Families of rows that turns and mirrors carry onto each other, the same ones carrying the whole set onto itself: the rest of each named row's family, in list order
3 families of 5 rows
k27: [-29 -25 -18  32  -8 -15  32   7 -29   6   6 -22  -3   9  22 -58  -1 -17
  14]
k940: [  2 -22 -10  33   3   7  16  29 -31  22  26 -18  14  24  15 -26  14 -10
  46]
k595: [  2 -28   3  30   0  -2   7  27 -20  25  24 -18  18  29   5  -1  10 -17
  46]
k206: [-13 -23  -7  11 -13  -7  29  -7 -34  18  20 -30  -3  18  31 -56   0 -30
  29]
k674: [ -9  -1  31  21  -7 -11  -4  -4  -6 -20  28  -8 -25  -7 -10 -14  -5 -13
  16]
k553: [-11 -15  28  13  -7 -22  10 -11  -5 -21  26 -20 -11  -5 -20 -20  -4  -9
  30]
k211: [ -5  -3  27  20 -29 -19   6 -25  -3 -14  26 -14   5 -14   0  -5  -2  -8
  44]
k763: [-13 -12   7  40 -18 -11   0  16 -28  14  11   0 -13 -18  20   9   1 -11
 -13]
k664: [  8 -14  -4  23  -7   1   3  11 -18  32  26 -14  17  34  29  -2  14 -35
  23]
k654: [-27 -18 -25  38 -15  -6  13  -7 -29   6   1 -28   1  10  24 -60  -1   1
  24]
k224: [-17 -13   4  23 -20  -2 -25 -32  -7   0  -7 -30  -6  11   5 -18 -15  11
  33]
k394: [-12 -16  10  14 -29  -4   0 -36 -24  22  -9 -24   9  -8  33 -31 -20   6
  28]
k396: [ -9  -2  -2  35 -22 -15  12   0 -11   5  33  12  -9 -13  23   9   8 -26
   0]
k312: [  0  -9  12  39  -6   6  -3  30 -31  18  19  -1 -13  -9  24   8   8 -15
   3]
k632: [-12 -28   0  24 -18  -4 -18 -27 -17  17 -22 -34   6  10  18 -12 -16  10
  27]

Same family as k595: k27, k553, k763, k632
Same family as k940: k674, k654, k224, k312

Families of rows that turns and mirrors carry onto each other, the same ones carrying the whole set onto itself: the rest of each named row's family, in list order
7 families of 4 rows
k952: [ -2  32  19   5  29   1  -7 -18  31  31 -28 -21   5   9   8  -7]
k657: [ -5  26 -17  23  -4  27 -49 -13   1  11 -43  10  45  -3   8  19]
k32: [-25  18  -4   3  32  19  12 -15  11  -8 -15 -16   2  -6 -10   2]
k372: [-17  22  14  -5  43  31  14  -2  17  11 -18 -15   8 -14  -6   4]
k669: [ 12  41  -9   5   5  36 -46  -7 -11  11 -32  14  33   7   5  27]
k930: [  4  25 -13  19  13  37 -44   0 -14  22 -51   5  44   2   5  14]
k771: [ -4  16  23  -1  34  19 -12  -4  22  42 -26 -17  12  18   1  -2]
k801: [ -1  32 -19  18   2  20 -31 -36  10  -9 -26  14  44 -27 -17   3]
k89: [-20  24  15   6  30  32  16   7  13   4 -10  -7   9  -5 -10   4]
k622: [ -1  22 -17  20  -4  24 -32 -38   1   6 -34  22  44 -18 -20   3]
k823: [ 14  44  16 -18  27  22 -15 -14  15  35  -9  -6   7  14   2   2]
k222: [  8  32 -14  27  11  24 -44   4   9  35 -40  12  46  -5   6  18]
k304: [ -2  25  17  -6  35  17  -6 -12  29  36 -16 -25   9   6   8  -5]
k18: [  1  26  16 -12  28   9 -10  -6  25  49 -24   1  14   9   6 -10]
k252: [ -3  33 -11  32   9  33 -38  -1 -14  23 -37   6  54  -4   6  16]
k650: [  2  23  18  11  29  12 -20   3  15  46 -25 -14   1   9   3  -6]
k944: [-17  21   3   2  31  24  16  -6  26  -5 -25  -8  -2  -7   7  10]
k919: [-11  19  10  -1  37  26   6 -10  21  -8 -15 -17   0 -17  -7   3]
k982: [ 10  24 -25  11   7  26 -29 -47  -2  -6 -26   4  37 -14 -17  -7]
k345: [ -8  29 -10  21   4  26 -47  -6   3  26 -44  12  56   5   1  16]
k828: [-20  28  -2 -13  32  24  11  -3  19  -8 -14  -2   7 -15   7   6]
k325: [  8  22 -14  28  -1  27 -21 -34   3   8 -20  18  51 -10 -27   0]
k419: [ -7  27   4 -23  26  20  19   2   7  -1 -36 -15  19 -12  -4   4]
k439: [ 13  22 -16  -3  -5  13 -16 -34  -5  -1 -45   7  44 -13 -20  -3]
k500: [ -6  25 -33  17   9  19 -15 -40  13  -6 -22  11  47 -15 -19   7]
k927: [  2  34 -21  25   7  15 -25 -49  -1   2 -28   3  48 -18 -10  -3]
k449: [  2  33 -15  31   9  21 -41 -12   5   7 -51   2  47  -3  13  26]
k741: [  4  19  19   5  23  18  -2  -8  30  44 -20  -2   4  14   1  -9]

Same family as k439: k669, k823, k419
Same family as k500: k32, k222, k650
Same family as k771: k801, k919, k345
Same family as k927: k252, k944, k741
Same family as k449: k952, k89, k325

Families of rows that turns and mirrors carry onto each other, the same ones carrying the whole set onto itself: the rest of each named row's family, in list order
3 families of 6 rows
k608: [  1  11  -4  11   1 -13  17   5  -7 -23 -28]
k880: [ -7 -26  12 -27  -2  18   5   0  25  16  16]
k158: [  9  17   2  13  25   3  10 -15  -4  -1 -12]
k791: [-26 -24   9 -33 -14  -7  10  20  18  -3  -4]
k797: [17 -8 12  0 20  7 -4 -4 13 17 17]
k837: [ -7 -25  16 -26   3   4  -2   8  23  17  18]
k262: [-27 -24   6 -35 -20   7  17  11  19  -4  -6]
k465: [-36 -18  11 -38  -5  -1  12   9  17   3  -6]
k191: [-34  -1   2 -22  -7 -10  22   8   3 -17 -29]
k140: [ 17  -9   8  -2  14  21   3 -12  14  17  15]
k178: [-12  17  -3   3   8  -8  21  -4  -7 -20 -33]
k373: [-22  -6  -1 -15 -15 -16  20  17   3 -23 -26]
k747: [  7   0  12  -3  28  12  -1 -14  10  20  10]
k567: [ 22   9  -1  16  14  12  12 -15   0  -3  -7]
k731: [-22  -6  -3 -16 -20  -2  26   9   4 -24 -29]
k735: [  2  11  -7   9  -4   1  24  -4  -6 -23 -29]
k153: [-15 -18  17 -28  13  10   0  -2  21  22  14]
k822: [21 10  2 18 19 -2  5 -6 -2 -3 -6]

Same family as k791: k608, k797, k837, k373, k822
Same family as k191: k158, k465, k178, k747, k153

Families of rows that turns and mirrors carry onto each other, the same ones carrying the whole set onto itself: the rest of each named row's family, in list order
5 families of 3 rows
k280: [  6 -24 -36 -20 -27  -7 -44 -10  -3  19]
k973: [  6  -6 -54 -14  24 -29 -12   6  24  -5]
k587: [  0  12 -36 -44 -33 -12 -22 -25  13  12]
k564: [  7   9 -30 -53  13  16 -12   4   5  12]
k663: [  4  -2 -26 -22  27 -17 -48  -2 -10  10]
k43: [ 16   7 -30 -50   8  15  -4   1  20  17]
k904: [ 22  -3 -28  -5  20 -32 -13   6   8  27]
k40: [ 24  -8 -24 -21  13 -14 -42 -18  33  17]
k55: [  2 -21 -38 -12 -24 -16 -30   3 -16  24]
k407: [  2  14 -38 -32 -31 -23   2 -10   5  21]
k711: [ -2  -5 -52 -22  26 -23 -29   1  15 -14]
k149: [ 11  10 -32 -45  13   8   2  11   6  19]
k277: [  9  -8 -52 -21  20 -22 -27  -6  34 -10]
k715: [ 13 -25 -37 -11 -31 -15 -26  -3   4  27]
k581: [-12  17 -38 -41 -22 -18 -17 -12 -15  10]

Same family as k564: k43, k149
Same family as k581: k587, k407
Same family as k904: k663, k40

Families of rows that turns and mirrors carry onto each other, the same ones carrying the whole set onto itself: the rest of each named row's family, in list order
4 families of 8 rows
k984: [  1  13  11  11  -7 -24  -5  18  -3  -6  27  11]
k22: [ -9 -36  -3 -12   3  28  11  -1   9  11  -9  -6]
k841: [  1  -4   4  18   6 -27   1 -12 -18   3  23  12]
k885: [  3  12   2 -13   2 -26  14  -9 -21  10  10  14]
k710: [-18 -12  -5  -7 -19  33  17   1   1  -3 -14 -20]
k740: [  1   1   8  24  -1 -34  -9  -7   4   1  14   5]
k305: [  8   2   9   5   0 -26   4 -18  -1   0  27  16]
k754: [  6   6  -9  15  16 -27  12 -14   3  15  12  10]
k720: [-14 -26   9 -13  -8  30  18   3  -4   2 -17  -9]
k293: [  4 -19 -21   0   3  37  15   3  10  -2 -12  -4]
k586: [  8   6  10  -2 -14 -27  11   5 -13   2  29  12]
k831: [  1  10  15   4  -5 -23   2  -3 -20  -9  22  16]
k936: [  2  -1  -1  23   3 -28  -7   9  -1   7  29   8]
k174: [-14  -7  -6   6  -4  41   8   5  17  -3  -9 -16]
k172: [ -5 -28  -3  -4   3  28   4  13  26   0 -15  -4]
k582: [ -4 -22 -19 -19  -3  31   4   4  -8   1 -18  -5]
k285: [ 11  11  17  14 -24 -15  -6   1 -18  -5  18  10]
k451: [ -6  20   2  22   3 -26   1  11  15  12  12  -3]
k66: [-15 -23 -17 -20 -10  30   7  -6   3   8  -7 -13]
k907: [ 16  -6  -1  20  -8 -18 -14  -6  -2  12  29  11]
k910: [ -3 -22 -24 -13  -3  27   2   1  20  -3 -15  -6]
k31: [  1   4   9  16 -15 -35  -2  17  -7   3  16   1]
k758: [-10 -17  10  -5  -9  29  11  16  13 -10 -22  -8]
k421: [ 12  -3   8  13 -15 -16  -4 -14 -22   9  25  10]
k497: [ -5 -11 -13   1 -12  30  12   7  17 -13 -22 -13]
k730: [ 15   9   8  21 -16 -17 -17   8   3  -2  21  10]
k557: [  6  -6 -28 -18  14  25   8 -13   7   9  -9  -6]
k922: [ -8   2 -14 -29  -6  26  12   2 -14  12  -7 -17]
k383: [-14  13  -7  -2 -10  25   8  15   0   2 -18 -29]
k37: [-22 -10  -4 -13 -11  36  -4   7  -1   0 -15 -16]
k391: [ -9  26  12  -5 -11 -26   3  16  -8   6  10   2]
k35: [  0   6 -20   8   9  24   4   1  22  -1 -20 -18]

Same family as k841: k984, k710, k831, k936, k66, k910, k497
Same family as k421: k22, k720, k172, k285, k907, k758, k730
Same family as k754: k885, k451, k557, k922, k383, k391, k35

